Each path below is one point turned by a fixed rotation once a step. After each direction that follows a path, write how fast that rotation turns it, in deg/step (0 if it stays still).
Each turn is a multiple of 5 degrees from 10 to 175, or 0.
Each row of a path follows its step; steps can be skipped.

step 0: [-12.2   7.9 -15.1 -16.6  32.2  14.8  11.6 -11.1  17.7   7.0  21.6   8.0
  -2.6 -21.2  -4.6   8.9   1.0  -2.1   1.4  -8.2  28.4  -4.7 -27.6  -7.9
   5.4  -0.3   4.3  33.1  16.9  -5.8  10.1   9.0 -11.7 -25.9  11.5   4.3
  -2.6   9.4  27.1  -9.4   0.5 -21.8   2.5  -2.6  -6.1  10.8 -19.9   1.1
   9.7]
step 1: [  7.0  -4.8 -10.3   6.5  14.1 -34.7   1.2  -9.0   4.7 -10.2  16.7  -5.8
 -22.6  10.4   7.2 -18.9 -17.5 -25.3  17.3  -1.3  -7.0   1.6 -22.8  -3.6
  -8.7 -19.7 -17.9  -8.4  -1.2 -26.6  15.3 -11.9  16.3  -1.3 -11.8  20.3
  -8.4  22.4 -15.1 -15.8  15.0  11.9 -14.7  14.5   4.5  -8.4 -18.9   0.9
   6.3]
step 2: [ -7.1  -1.5   2.4 -30.1  14.8 -15.5  12.0  -0.4  15.8  -7.0  -8.3  -2.0
  40.4  -8.6  22.6  -1.6 -22.3   4.2  10.0  11.5  -2.0  20.1  -9.3 -28.6
   0.8  17.5 -16.1  -8.3   1.6   5.9  17.1  -8.3 -22.6  -5.1  -4.7   6.2
   7.5  -7.0  -4.4  14.3 -11.8  27.1   8.7   0.0  12.8 -12.0  10.1   0.3
 -27.6]
step 3: [  5.9  11.6  25.6  10.0  -3.9  11.0  19.7  -0.9   4.3  -9.2  24.6  -3.3
  39.5  10.6  13.3 -15.4  23.7   7.0 -15.8 -10.9   6.1  18.4 -14.7 -11.5
 -14.9  -3.0  -0.8  20.4  11.0   3.0  -2.2  -4.2   4.2 -25.4  -4.4  -9.0
  -0.7   6.0  -4.2 -31.6   2.2   1.3  11.2  -8.1 -22.7  12.7 -20.2 -13.4
   8.7]
step 4: [-12.1 -31.1  13.3 -16.7  10.9   0.6 -17.0 -15.3 -13.8   2.5  -1.2  24.1
  -2.0 -11.9  -7.4  -8.2   6.4  -2.5 -12.5  22.9  20.7 -15.3 -10.0  -6.6
  10.0 -13.4 -20.3   8.0  16.4  -5.7  -7.5 -15.2   7.2   0.4  -5.4   0.9
 -15.0  23.5 -15.4  -1.6   8.0  22.2 -17.3  38.4  -0.4  14.4 -15.0  -8.7
   7.5]
step 6: [-30.0  20.5  -7.8   4.2 -19.2 -15.0  14.4 -20.5  -0.4 -11.3  -0.1 -17.7
  17.5  -4.6   3.3 -13.5  27.7  -5.4   1.5  -6.9  19.7  -1.5  15.6 -11.8
  -8.3  25.7 -19.6  17.1 -11.9  -3.7 -26.6  -6.1  13.9 -13.9 -18.8   2.2
   8.2   9.3   4.5  -0.6  -6.3   8.3  18.3   4.7  -9.2 -22.4 -15.3  18.0
  -1.9]
step 7: [ -7.3 -20.3  10.1  -3.1   2.0  15.5   2.8  20.6  -3.0 -14.6  13.5  12.9
 -12.4   7.0  -5.0  14.1   8.2  25.3  -7.1 -17.7  26.5  -4.4 -16.1 -12.7
  -7.0  11.7 -15.8  -0.3  -4.7  -9.2  -6.2  14.5 -23.7  -5.7   1.6  16.8
 -18.3  32.2 -13.9  -4.8  -5.8  -9.6 -22.9  14.0 -18.7  -5.3  -7.8   8.2
 -30.3]
step 9: [ 17.6   5.4  -7.7 -35.2 -17.5   4.1   7.2 -23.1  -4.1 -25.5 -23.4 -12.9
   0.9  -5.2 -16.0  -0.7   3.5  -9.0  17.2 -14.8   2.9  11.5   3.7  -4.1
  -9.0  23.3 -16.5  16.7 -17.0  -5.9  26.7 -20.3  11.3 -25.4  11.0   2.6
  10.8  22.6  -7.3   0.1  13.8  17.2   1.9  -7.8  -2.9   4.8  13.1  12.4
   3.9]
step 11: [ 18.4  29.0  -1.1  -7.8  20.0  -3.1  -6.3  19.0 -10.1  -6.8  -4.9  -1.9
   7.7  -3.0  -8.2  -9.7  11.1  10.1   6.1   9.6  35.9   5.1  -0.3 -11.3
 -36.3 -31.5  -8.8 -26.3   9.5   6.0  -2.9   4.9   6.0  11.7  14.4  -5.6
 -21.5   7.8   5.3 -13.9   6.2  18.3   7.7  26.5   5.6   3.6  -9.0  11.7
  -2.9]
step 12: [ 13.6 -12.5   4.4 -37.6   0.2   7.2   8.2  -7.5 -21.5  -8.7   0.0 -13.4
  -0.2 -22.7 -18.9 -11.5  23.7   6.7  -7.6  -1.4 -22.5   7.2  -4.3  -8.4
   6.4  16.5   4.1 -28.4  18.2  -8.3  19.9 -13.6   6.8  -7.6  -7.8   3.6
 -15.3  -1.1  -5.1  -2.3 -40.0   9.4  -2.9  -5.4  -6.6 -17.9  -2.4   5.0
  19.9]
Directions:
[ -0.8   5.7   0.9  -4.3  -1.7   0.4  -3.7   1.3  -7.4  -6.1  -3.0  -1.3
  -9.4   2.2   1.6  -3.8   0.1  -2.0   8.7   2.1   3.7   3.7   2.5   3.4
  -1.2   5.7  -0.8  -2.4   1.0   1.8   7.7   9.9  -4.3   2.4   0.8 -11.6
  -4.1  -9.1   0.6  -3.3  -5.6  -4.3  -5.2   0.7  -2.2   1.6  -0.1   1.6
   6.1] => 20
[  2.5   2.4   7.2  -0.1   1.7 -11.0   8.3  -1.3   0.4  -1.4  -2.5  -2.7
  -3.6  -3.5   0.2  -8.5   3.8  -1.8  -0.1   3.2   0.9  -2.9   5.3   1.2
  -5.6  -4.0  -3.0   2.4   6.1  -1.2  -8.5   2.4   0.7  -0.1   7.1   0.2
   0.5  -1.9  -2.7  -1.5   7.0  -7.5   2.1 -11.5   4.0   5.6  -5.3   2.7
  -2.5] => 140
[  0.5  -2.2   3.4  -4.9   0.5  -2.9   7.0   1.1  -1.1  -6.3  -7.4  10.6
   2.5  10.6   3.4   1.7  -3.7  -1.8   0.0  -3.2  -4.6   2.4  -3.3   1.7
   2.8 -10.9  -5.8   4.5  -2.2   7.3   7.5   0.9   3.8  -4.0  -6.9  -4.3
   4.1  -0.1  -0.4  -1.2   2.3   0.1   0.5  -3.3  -2.6   4.0   4.1   2.5
  -5.6] => 55
[  2.3  -6.8  -9.1  -1.8  -2.3  -3.4   0.7   2.9  -6.6   1.2  -5.5  -4.7
  -4.9   6.2  -0.5  -4.4  -1.9 -14.0   4.9  -1.3   0.5  -1.6  -5.1  -3.4
   8.6   4.0   4.1   2.1   3.7   2.0  -0.9  -1.2  -0.5  -0.1   6.3  -0.6
   9.7   6.6   1.7   2.6   1.7   4.0   2.6  -2.6   2.7  -2.3  -3.6  -4.6
   2.9] => 90
[ 7.1  0.8  0.5  1.8 -2.3 -6.2 -0.8  5.3  3.9 -3.6 -0.2  5.5 -2.0 -1.1
 -2.3 -2.8  2.3 -6.4 -4.3 -5.7 -3.6 10.1 -0.5 -0.9 -8.9  3.2  4.0 -0.2
 -5.9  2.6 -1.9 -6.6 -7.5  4.0  0.2  0.4  3.1  6.9 -1.0 -5.3 -1.4 -9.9
 -0.4  9.1  1.5  4.6  4.6 -1.6  3.4] => 175
[  3.2   0.9   4.0   0.9   5.3  -1.6  -4.0   5.7   3.2   8.5   2.5   4.5
   0.4   0.7   3.4   0.9  -3.1  -4.2   0.6  -3.5   6.7   1.0  -4.4   0.3
   4.4   1.3  12.6   3.3  -5.2   0.7  -2.6  -4.4   0.8  -1.8  -3.1  -1.0
  -3.3  -5.6  -2.2  -9.1  -6.8  -0.4   2.2 -13.0  -3.6  -1.8  -4.1   5.9
   0.3] => 145
[ -7.7  -0.3   4.5   3.0   6.4   0.5   0.6  -4.3  10.8  -4.8  -5.3  -2.5
  -3.0   8.5   6.9  -5.1  -1.2   0.0   0.2   2.0  -1.7   2.9  -5.0 -10.8
   1.5   4.4   1.3   3.0   0.5  -3.2  -0.7  -7.7  -2.7  -6.1   1.8  -0.7
  -6.9  -3.5   4.2   3.4   3.3   0.1  -4.2   6.1  -1.6   3.7  -7.2   0.4
   1.8] => 10

step 0: [ 16.3 -19.4  -3.2 -14.5  -4.0 -11.1   8.8   7.7   9.2   7.8  -5.9  18.1
  15.9   9.7 -16.8   7.2  -9.0  -3.4 -14.1  24.4  14.1  11.6  -7.5  -5.3
  16.8  14.9  11.8   9.1  28.9  -9.0 -18.8 -11.6  -8.0  -0.5 -21.3  11.8
  18.1  -5.6 -21.5 -20.9  -4.9 -12.7 -26.3  16.2   8.4  -2.8   5.9 -29.2
  -6.8]
step 1: [-20.2  -3.3  -0.9 -19.7 -18.4   3.8 -16.0  15.2 -13.9   9.7 -11.2 -14.4
  38.0  19.8 -24.4 -20.2   4.5  -3.7 -15.0   7.8   2.4 -19.1 -10.4  11.1
   1.3   1.3 -17.0   6.8   1.2 -16.7 -25.6   3.1   3.5   1.3   8.4   5.6
   7.0 -10.9  -1.6 -13.6 -30.9  -7.8  -6.8 -18.8  21.7   4.8  16.6  -8.1
   0.4]
step 2: [-10.7   1.7   2.8 -16.5 -17.0 -21.1   0.0 -13.4 -15.3 -11.2  -8.8  -3.6
  15.2  10.3 -13.0 -10.7  17.4 -17.8 -31.2   2.0  -6.1  -1.6   2.7   2.2
  -9.6 -12.1 -15.3  14.1  19.7   5.9  -5.8  -1.2  11.1   8.6  -2.5  14.9
  -9.9 -30.6  10.2  20.8  21.8  39.2   4.7 -17.6   8.2   4.1 -10.6 -12.6
  13.2]
step 3: [  1.4 -10.6  -3.2  33.9 -15.8  15.3  -1.8  -4.2   6.3   7.3  -2.2   7.3
  17.9  13.8   0.6  -5.9 -12.8 -22.7  -6.1  -1.0  -8.7  -1.6  -2.9   9.6
  19.0  -6.6 -10.7   0.9   2.6  22.7  -2.6 -34.0  -8.0  27.7 -11.7 -16.7
 -10.6  -6.4  -7.8  -6.8  40.3  25.8  -6.5  -2.9  23.6  -3.4   3.0   1.4
   6.8]
step 4: [ -1.4   2.8  20.1   5.0   1.4  -3.0  -7.1 -21.6  -9.5 -12.3 -12.0   3.0
  -3.8  12.0  25.7 -21.4 -16.4   3.0 -17.8   9.1  10.7   0.7 -17.5  27.4
  32.8  -1.3 -10.5 -18.1  -3.0  13.2 -10.2  -7.7   4.3  -6.8   4.3   0.3
 -16.9  -0.5 -12.1   5.2   7.5 -16.5  -4.1  31.7  35.8 -17.4  11.5  -3.6
   5.9]
step 5: [ -7.2   3.7  19.3  -8.3 -16.8  -5.9 -25.4 -17.4  -0.5 -24.6   2.6  10.4
  -4.9 -10.4  29.2  17.6  16.0   7.4 -34.5  -8.6   0.4 -19.8 -15.9   8.1
  -6.6   5.6  -0.3 -25.4  -0.5  -7.5   6.2   2.5 -10.6  17.1  25.5  -8.7
  11.4   4.4 -13.9  -1.1  -9.8   3.0  -6.3 -11.9  27.6  -3.7   0.8 -10.7
 -22.4]
step 6: [ 33.9   0.9  -1.2  -1.0 -16.7 -17.1  36.5  10.6 -18.7 -32.6  -2.8  18.9
   7.1   0.4  12.8   7.1   5.0   8.6   0.1   0.2   5.8  -6.8  -0.6 -29.8
  16.1   1.5   2.8 -15.4  -3.3  -2.5 -16.3   3.4   5.8  24.6   8.1  -7.7
  11.3   3.2   1.8   4.1   4.8  19.6   4.3 -22.0  11.3 -19.7   4.0 -12.5
 -22.9]
step 9: [ 10.8  -0.2  10.1 -11.4 -10.0  15.8  -2.1 -17.1  27.8   7.8  32.1   1.4
  14.6   4.7  -7.3  -4.8  -8.2  -1.9  -7.8  27.0   0.6  -8.1   4.5 -21.1
  -9.9  -0.8  17.5   7.2 -28.2  -0.6   4.8 -10.9   1.7  15.4  -3.0  12.2
   8.5   6.5 -44.0  10.7  14.7   7.0   2.2   6.3   4.9   1.8 -14.3 -11.4
 -26.4]
step 11: [ -6.5 -32.6   1.8 -18.1  -9.4 -23.1   1.4  -0.7   8.1  -3.9 -11.6   5.7
   2.9 -20.6  -1.8   9.3  -4.8  -4.1 -45.2  -4.1   1.6 -19.8 -11.2  21.0
  -8.1  -8.9   3.9  30.2 -13.8  -6.1 -29.4   7.5   1.1   3.3 -14.3  -7.4
  -2.0 -15.3 -13.2 -13.4 -21.3   2.0   4.2  -3.0 -17.8   0.7   1.1   9.8
  10.8]
step 12: [  7.1   3.9   5.0   0.8 -11.2 -15.6 -13.3  -1.2   1.9   0.2  -8.1  14.6
  13.2  10.2 -14.4 -12.2   3.2   1.3 -22.0  14.0   7.3  10.6  11.2 -16.9
  -2.1   6.8 -14.8   6.0  15.4  27.1 -18.6 -14.8   6.7  26.6  -8.5 -16.3
  12.9 -46.8 -15.0 -14.5  -4.2  -1.7  -1.1 -11.6 -31.6  -1.1  14.1   7.0
  -8.3]
Directions:
[ 2.0 -4.9 -2.5 -2.6  4.8 -1.5  0.3 -1.6  3.9  1.9 -2.0  5.8 -1.0  5.3
 -3.1 -0.7 -2.7 -4.2 12.0  9.0 -3.1 -5.2  4.1 -6.9  9.2  7.0  5.1  0.4
 -1.2 -1.1 -6.0 -2.7  0.5  0.6  6.2 -3.6 -5.8 -1.7  3.5 -6.0  6.9 -6.9
  1.2 -2.6  6.8  0.3 -0.1  1.2 -0.6] => 115
[ 1.8 -7.1 -4.0 -6.4 -4.5 -2.0  0.5 10.2 -7.1 12.7 -6.1  3.8 -5.0 -3.0
 -2.2 -2.8 -1.6  0.2 -4.5 -5.4  1.3 -4.4  3.3  1.0 -2.2  1.4  3.7 -6.1
 -2.3 -0.6  2.0  0.7 -0.9  0.2 -2.9 -1.4 -6.0 -3.0  1.8  9.9  1.1  0.5
  6.8 -8.0  1.7 -3.4 -0.9 -1.3 -4.7] => 80
[  6.3  -1.2   0.5  -0.4  -2.3  -3.5  -0.3  -4.3   0.0  -4.5  -2.2  -5.6
   8.7  -6.5 -10.0  -0.6   0.2   4.5  -0.3  -6.9   0.4  -0.8   5.4  -0.7
  -1.8   5.2   2.0  -0.7   5.0  -7.1  -5.6   4.1   8.2   0.8  -0.5  -6.5
   4.9  -3.6   6.9  -3.6  -3.8   1.6  -2.2  -6.7   0.6  -8.9  -1.3   5.7
   3.9] => 70
[  0.3   0.4  -2.4  -6.7  -3.6  -1.5   2.9   4.0   3.2  -6.3 -12.9  -0.8
  -3.1   0.2   1.0   3.6   3.2   2.8   2.6   6.9   5.1  -0.9  -6.7   3.9
  -3.7  -3.8   8.1   4.7   1.1   2.7  -4.0   4.4  -7.8   7.9   0.7   1.5
   8.6   2.0   5.8  -3.1  -7.4  -2.3   3.7  -3.2   3.0   1.0   3.7  -1.8
  -2.0] => 70
[ -6.4  11.8   6.2  -1.7   6.3  -5.9  -1.6   3.5   5.0  -0.3  -2.8  -1.8
   0.8  -0.5   2.3   6.1   6.4  -2.3  -2.4  -0.2  -3.2  -2.2  -4.0  -1.3
  -7.8   6.8   0.0  -5.1  -3.6  -1.2 -10.0   2.2   3.7   2.8  -7.1   3.3
  -6.2  -1.9  -3.2   4.4   4.4  -4.2  -1.7  -5.2   1.6   3.4   1.6   6.8
   0.3] => 110
[  4.8   1.9  -5.4   0.9   1.8  -6.1   0.3  -5.2   2.3  -0.7  -5.6   2.3
  -2.2  -7.5   3.1  -3.6  -1.7   1.7  -4.4  -3.8  -9.3  -0.9   3.0   1.3
   1.4  -2.8  -4.7  -7.8  -2.3   5.0  -5.8   6.2  -4.4   3.8   0.9 -12.5
   0.1   1.8  -3.7  -2.6  -0.8  -7.8  -1.2   4.1  -4.7   5.8  -3.4  -8.2
   0.3] => 55
[  0.9   1.0  -8.2   5.4  -8.7  -4.7  -1.9   5.4  -2.1  -3.8   0.2  -4.9
   0.9  12.6   1.8  -0.6  -4.1   5.8   1.5   1.9  -2.9  -3.3  -1.2  -3.8
   1.6  -1.3  -6.4 -10.7  -9.0  -1.5   2.8   3.6  -4.3  -0.3  -4.6   3.7
  -1.9  -2.2   4.1  -7.6  -2.1   0.5  -0.3  -1.1  -3.0  -1.5   2.3   7.2
   3.1] => 160
[-0.4  0.0 -7.9  1.0  3.2  0.7  0.2  1.2 -1.3 -0.6 11.2 -6.3 -5.7 -4.2
  5.6  5.2  3.6  6.0  4.7  2.4  7.1  3.2  7.1 -1.6  2.6 -5.4  4.4 -5.0
  0.8  2.6 -7.6  2.7 -1.8  0.2  2.2  2.6 -1.9  6.0 -8.3  1.6 -2.6 -0.7
 -2.1 -9.1  3.0 -7.0 -5.0 -1.8  3.7] => 35
